The rows of Y fall into 3 groups, which share some directions, and each row is roughly a mix of its group's hidden directions.
Y (98 x 13):
24.2 12.4 19.9 10.1 35.5 15.8 -4.8 -21.0 23.1 -26.8 -4.6 -14.2 -3.1

-30.5 -0.4 7.9 -13.1 -20.6 12.1 9.1 -12.3 -2.7 41.9 14.2 17.2 -21.7

33.3 -10.0 17.6 1.4 18.6 22.9 13.6 -34.5 -0.6 -25.3 -4.8 15.1 -6.3

24.3 14.9 -10.3 8.6 22.4 -17.2 -18.4 -4.6 19.2 -41.8 -15.0 -13.2 -5.7

-37.9 -15.8 -24.0 -12.7 -34.7 -10.3 0.6 23.9 -12.3 12.5 9.2 0.6 0.9

-31.5 14.8 -15.4 -7.1 -32.1 -10.5 -14.1 29.7 -4.6 23.1 6.0 -17.5 9.7

21.1 -8.8 22.3 20.0 30.6 -11.0 19.0 -8.2 -9.2 23.4 -15.9 26.3 15.0

9.2 35.8 -12.6 -22.8 -29.9 5.4 12.6 -20.4 -18.2 -11.8 11.2 20.5 12.1

17.3 -27.2 22.5 8.3 -12.7 33.4 6.1 16.9 8.4 -10.8 14.2 -33.2 -1.5

-41.3 -13.2 -18.1 -11.5 -31.7 -8.8 -5.5 17.5 -17.0 24.7 -0.2 4.5 5.5

34.7 -13.1 17.5 13.4 34.8 -1.7 20.9 -14.3 -10.8 6.5 -7.6 27.1 6.1

-38.9 -7.9 -21.1 -13.8 -33.9 -7.1 -6.0 21.6 -12.8 23.3 8.9 -1.2 -1.9

17.4 15.4 8.1 -8.1 31.9 10.6 -39.8 -22.0 -9.3 -14.7 -20.7 -6.6 7.9

44.6 11.4 1.8 11.1 -0.7 -20.5 15.7 5.2 -15.1 28.6 -1.9 25.9 -6.8

12.3 0.9 22.4 23.0 38.7 -24.3 11.9 -9.2 6.5 19.2 -17.0 20.5 9.3

51.7 9.0 21.7 -2.7 -2.0 8.7 7.2 -12.1 -12.4 -27.3 5.8 2.4 15.7

-30.5 -18.4 -17.5 -8.7 -32.9 -10.8 9.1 18.0 -21.5 26.8 2.9 14.8 5.9

-43.1 -11.5 -4.8 7.2 -31.2 -10.1 12.8 21.0 19.7 19.1 6.9 -10.0 -7.6

31.3 8.6 9.0 -12.4 -29.9 30.5 1.3 -17.3 -2.9 -33.4 7.4 -10.0 -3.2

43.6 20.1 7.8 -9.3 19.7 15.6 -11.4 -22.1 -23.6 -11.8 -6.2 9.6 13.1

27.1 17.8 22.8 6.8 6.8 -11.0 16.9 1.6 -21.3 28.7 1.4 19.6 31.1

20.9 28.6 -9.7 -20.8 -29.5 15.3 15.1 -17.2 -23.4 -11.5 11.8 17.8 12.6

-9.8 20.2 -33.3 -22.4 -31.8 12.5 -21.1 16.2 -10.2 -3.9 13.1 -19.2 -7.6

44.3 11.0 -12.4 14.1 -6.6 -29.7 5.0 14.3 -13.9 18.9 -13.8 18.3 -5.8

8.9 30.1 -11.6 -22.8 -34.8 13.2 14.5 -11.0 -22.8 -9.2 16.0 13.2 17.6

-31.8 -12.8 -16.4 -6.9 -26.0 -22.7 -0.5 19.3 -18.7 32.7 0.0 14.9 2.1

23.1 2.6 12.9 23.5 15.4 -8.9 15.8 -5.0 -6.1 41.8 -20.5 25.5 0.3

38.7 3.8 27.0 8.3 21.7 6.0 21.0 -26.7 -6.5 -2.7 -4.1 23.8 9.8

18.4 -11.6 38.8 18.5 25.3 -9.9 25.4 -16.4 3.9 6.2 -5.7 20.4 15.1

-39.1 -6.5 -19.1 -6.4 -31.7 1.6 -8.4 28.3 0.5 20.3 7.7 -18.8 -4.8

-26.3 -3.1 -18.8 -9.8 -31.8 -20.1 -8.1 21.1 -20.1 33.5 -0.6 9.5 0.4

1.0 16.6 7.5 -10.0 -15.7 1.0 -0.5 -44.2 19.5 -17.9 -4.8 16.4 -32.8

23.3 -34.0 7.6 13.6 -3.7 38.8 5.0 14.5 5.0 -10.3 1.3 -27.7 -10.4

-10.7 38.3 -11.3 -14.8 0.9 -29.6 -8.0 -29.4 -0.6 -2.7 -6.9 29.9 -4.6

21.4 -32.1 23.9 14.0 -4.2 26.9 11.7 19.6 5.7 -11.6 10.6 -29.5 5.7

-15.7 -42.0 -4.9 22.4 26.1 2.2 -2.6 21.2 3.7 23.3 -18.5 -7.1 -8.2

-29.7 -10.8 -21.0 -7.1 -1.5 4.8 -23.2 0.1 23.9 -26.2 -0.9 -22.2 -29.9

-8.4 -9.7 40.5 24.5 20.1 -11.2 15.8 -18.5 19.5 15.8 -17.5 11.8 9.9

25.4 33.1 1.1 -8.5 -8.9 -14.1 0.5 -16.8 5.6 -45.8 3.4 -0.1 13.7

-36.5 -24.5 -12.1 6.8 8.3 3.1 0.8 21.6 -4.5 44.2 -2.6 1.3 -6.9

-21.6 -29.9 -23.9 9.2 0.6 16.1 15.1 28.9 -18.3 29.8 -4.2 0.1 11.0

32.0 5.0 5.9 17.8 5.5 -17.8 10.9 -1.6 -15.9 36.2 -20.9 28.7 2.9

-10.3 5.4 -34.2 -13.7 -43.3 -3.1 -15.3 26.0 -13.0 -1.6 4.2 -14.6 -3.4

3.8 -28.4 8.8 6.5 -15.0 33.5 3.4 29.3 1.2 -3.0 13.4 -36.3 5.9

20.9 4.2 -4.1 18.4 -1.3 -27.0 0.3 7.4 -16.7 37.9 -28.8 23.4 3.5

22.6 8.7 22.2 8.2 3.7 -11.2 20.4 7.0 -23.6 32.2 2.3 19.7 31.0

-10.1 -14.0 -15.8 1.7 -4.8 26.5 19.5 23.6 -15.0 43.9 16.6 1.7 -7.9

-35.7 11.7 -25.7 -10.0 -28.9 -5.0 -20.1 22.8 7.8 5.9 6.4 -23.4 -8.1

-20.2 1.7 7.2 -8.5 18.3 14.9 -17.5 -9.4 26.2 -39.9 9.8 -28.9 -2.5

-20.7 -19.9 -5.9 6.3 5.7 4.5 17.8 28.5 -17.6 44.9 9.1 6.4 13.0

38.7 10.9 -1.3 13.6 0.9 -28.5 6.9 6.8 -15.4 30.6 -13.3 25.1 -3.5

-9.9 21.1 -33.4 -22.2 -26.3 7.6 -26.1 12.2 -3.2 -16.7 10.6 -21.7 -10.3

16.7 32.1 16.6 -12.4 -1.1 -16.7 -19.1 -32.7 14.6 -29.4 -0.9 4.3 -12.2

12.3 -30.9 12.1 15.6 1.1 25.6 5.9 31.3 8.3 -3.1 11.7 -36.2 2.2

17.4 11.8 22.2 11.2 7.3 -13.9 16.4 6.6 -19.3 38.4 -1.9 18.1 30.1

-46.0 -14.3 -15.9 -12.6 -23.9 -19.0 -5.5 20.1 -9.7 20.7 8.1 3.7 -0.2

5.9 -0.7 4.5 -1.7 -6.5 13.7 -1.7 -39.6 19.0 -9.1 -11.7 14.4 -45.3

10.1 -25.3 33.9 20.2 23.9 2.2 25.9 -19.7 4.8 9.8 -12.3 21.4 5.6

-11.2 -12.8 12.0 -5.1 -42.5 12.0 34.2 7.4 8.8 -2.8 30.9 -3.6 -3.5

-3.9 31.5 -10.3 -12.0 6.8 -26.0 -7.9 -34.1 -1.3 2.0 -12.3 34.4 -12.4

22.7 25.6 -12.1 -20.5 -29.1 22.0 13.8 -19.4 -23.9 -8.3 9.4 17.7 5.1

-23.5 -30.5 -23.9 10.8 3.9 19.9 5.2 30.1 -6.5 31.9 -3.0 -9.7 -5.5

10.7 31.0 7.7 -17.1 -14.7 -6.2 -20.5 -34.3 11.7 -33.1 -3.4 1.9 -13.2

-15.7 33.9 -9.4 -14.6 2.3 -30.8 -9.8 -29.9 1.2 2.1 -8.7 30.4 -7.5

-11.2 16.2 16.4 -8.8 -8.1 -15.6 -0.1 -43.6 19.8 -6.7 -4.9 25.2 -25.8

-22.2 7.9 -25.4 -22.8 -36.1 -12.8 -22.9 22.7 -12.4 3.5 13.2 -10.0 -5.7

-23.3 -10.9 -24.2 -7.6 -10.6 13.1 -15.0 -7.3 21.8 -32.9 -3.1 -17.8 -30.9

12.0 3.8 -13.1 12.4 -20.1 -13.3 5.0 15.0 -20.5 47.1 -19.7 18.9 0.9

20.4 23.7 2.2 -2.4 40.8 -3.1 -35.2 -18.1 -4.4 -8.1 -19.3 -1.4 3.4

-37.3 -14.4 -21.8 -7.0 -32.2 -9.4 2.4 24.1 -12.0 26.2 4.7 3.1 -1.0

12.5 -21.9 36.6 20.4 27.1 -6.9 21.6 -17.0 3.6 5.3 -12.9 18.9 14.4

-24.1 -20.5 12.2 17.2 27.8 -20.8 -19.4 18.4 25.2 11.6 -7.4 -19.8 -11.0

-16.9 -6.2 5.0 -13.7 11.5 12.2 -2.7 -6.4 21.8 -46.7 25.6 -22.4 -4.3

-11.8 28.2 -13.1 -10.9 10.5 -32.0 0.0 -16.3 -15.4 18.1 -6.6 37.3 9.0

16.4 -19.3 19.1 7.5 -12.2 23.7 14.4 28.7 1.2 -9.3 22.2 -31.6 17.8

-9.4 14.3 -42.7 -19.5 -26.7 16.2 -19.9 11.4 -7.6 -6.7 6.8 -14.6 -18.5

31.6 14.9 25.1 12.8 39.3 8.7 -0.1 -21.4 19.5 -13.1 -4.3 -4.0 -5.1

-16.1 32.9 -6.3 -13.5 1.1 -36.4 2.4 -20.8 -6.9 6.4 -2.4 34.0 11.3

-24.4 -11.8 -21.7 -14.3 -42.1 -3.0 2.8 16.8 -26.5 18.9 2.8 9.4 7.9

0.6 -23.9 -5.1 -5.0 -33.6 12.3 37.6 6.2 4.8 -18.1 28.3 2.9 -13.7

-37.6 -9.6 -20.5 -3.6 -24.4 -21.8 -6.8 25.0 -8.2 30.6 -1.4 2.6 -2.8

14.5 -15.8 32.6 22.1 29.8 -9.9 23.7 -18.7 7.9 6.4 -12.4 22.0 7.4

-14.2 -16.3 -23.5 -9.6 -3.8 13.1 -13.2 -7.1 18.7 -40.3 0.9 -15.5 -31.1

6.6 29.6 -13.4 8.1 32.2 -26.0 -27.0 2.3 -5.4 17.9 -25.5 5.3 7.9

43.4 8.3 -1.6 12.8 -12.6 8.6 15.1 -3.4 -24.3 24.5 -20.3 21.2 7.4

-23.2 4.9 -22.2 -21.6 -32.4 -25.1 -20.5 22.7 -15.6 11.9 12.8 -0.5 -4.6

-27.3 1.4 -2.5 -8.8 -2.0 35.0 -18.8 -8.4 15.2 -29.4 -2.3 -33.1 4.6

-23.0 20.9 -6.6 -1.2 15.8 7.9 -43.5 -11.1 11.6 14.2 -24.9 -16.3 -11.9

18.7 5.3 10.2 10.1 1.2 -14.5 10.0 -2.6 -20.3 47.2 -13.0 31.4 2.1

5.2 12.5 1.9 -8.3 -6.8 3.5 -3.6 -45.0 13.1 -8.8 -11.8 23.0 -37.8

32.0 3.3 -0.7 9.3 -0.7 -33.8 13.4 8.8 -17.3 29.8 -3.1 31.2 -4.6

-24.3 18.6 -29.4 -18.0 -23.9 5.6 -30.9 16.4 0.3 -0.5 5.7 -25.0 -9.5

-1.5 11.4 -8.1 -3.6 38.6 -4.1 -48.2 -0.4 -7.4 5.5 -21.0 -11.3 1.4

14.1 -32.7 14.1 11.4 -2.7 32.6 6.0 29.4 -2.2 7.7 12.8 -30.0 2.4

-5.2 9.1 -28.2 -20.7 -44.2 12.0 -15.2 16.6 -14.2 -11.9 10.6 -17.5 -0.8

-39.7 -10.6 -23.7 -12.6 -35.9 0.6 -2.5 22.5 -9.1 17.3 8.6 -5.8 -1.1

-1.9 24.9 -2.0 1.0 27.5 -15.4 -41.5 1.0 -9.7 15.2 -26.2 -6.6 17.4

38.4 -9.6 16.5 11.6 24.0 0.9 28.2 -16.4 -12.7 2.1 -3.5 29.2 7.4

One row of each group comes first, with its name. Which group is each row after those in?
30.2 -1.4 26.7 20.1 33.5 8.4 20.4 -23.0 5.2 4.4 -13.1 17.1 4.3 : N
-0.1 -18.9 2.6 12.5 21.5 -9.3 -6.0 42.0 -12.9 12.0 1.9 -21.1 32.7 : R
12.1 23.5 -27.5 -26.8 -27.7 21.8 -15.3 6.0 -18.7 -12.5 17.8 -12.6 -5.3 : L

22.0 7.4 -7.6 6.7 -3.8 -45.3 -3.6 14.7 -16.8 28.2 -9.7 24.0 -4.2 : N
-3.7 15.2 -26.0 -10.9 -7.6 2.9 -16.5 34.7 -22.1 -2.0 8.5 -23.5 31.7 : R
32.4 19.1 1.9 -0.7 26.8 10.6 -18.1 -16.6 -27.3 12.7 -23.0 13.2 15.7 : L
-2.9 12.4 -36.2 -20.5 -27.5 6.6 -15.0 27.7 -23.5 7.8 16.0 -12.0 0.0 : L
-9.9 -46.0 6.2 19.6 11.0 19.0 8.8 24.4 1.3 26.5 -3.0 -12.5 -6.5 : R
-15.0 32.3 -1.9 -10.1 -7.0 -31.7 -19.5 -4.1 16.8 -35.2 1.1 -12.9 13.9 : R
-19.9 -8.3 16.5 9.3 -36.6 -2.3 33.6 12.9 2.5 30.3 9.3 5.7 13.8 : L
-13.3 -33.1 8.2 21.6 30.8 -13.2 7.5 25.3 -0.1 31.2 -5.7 0.6 8.3 : R
8.6 29.6 27.7 -15.7 -18.8 -18.5 1.5 -5.7 -3.5 -22.0 21.0 -2.6 32.6 : R
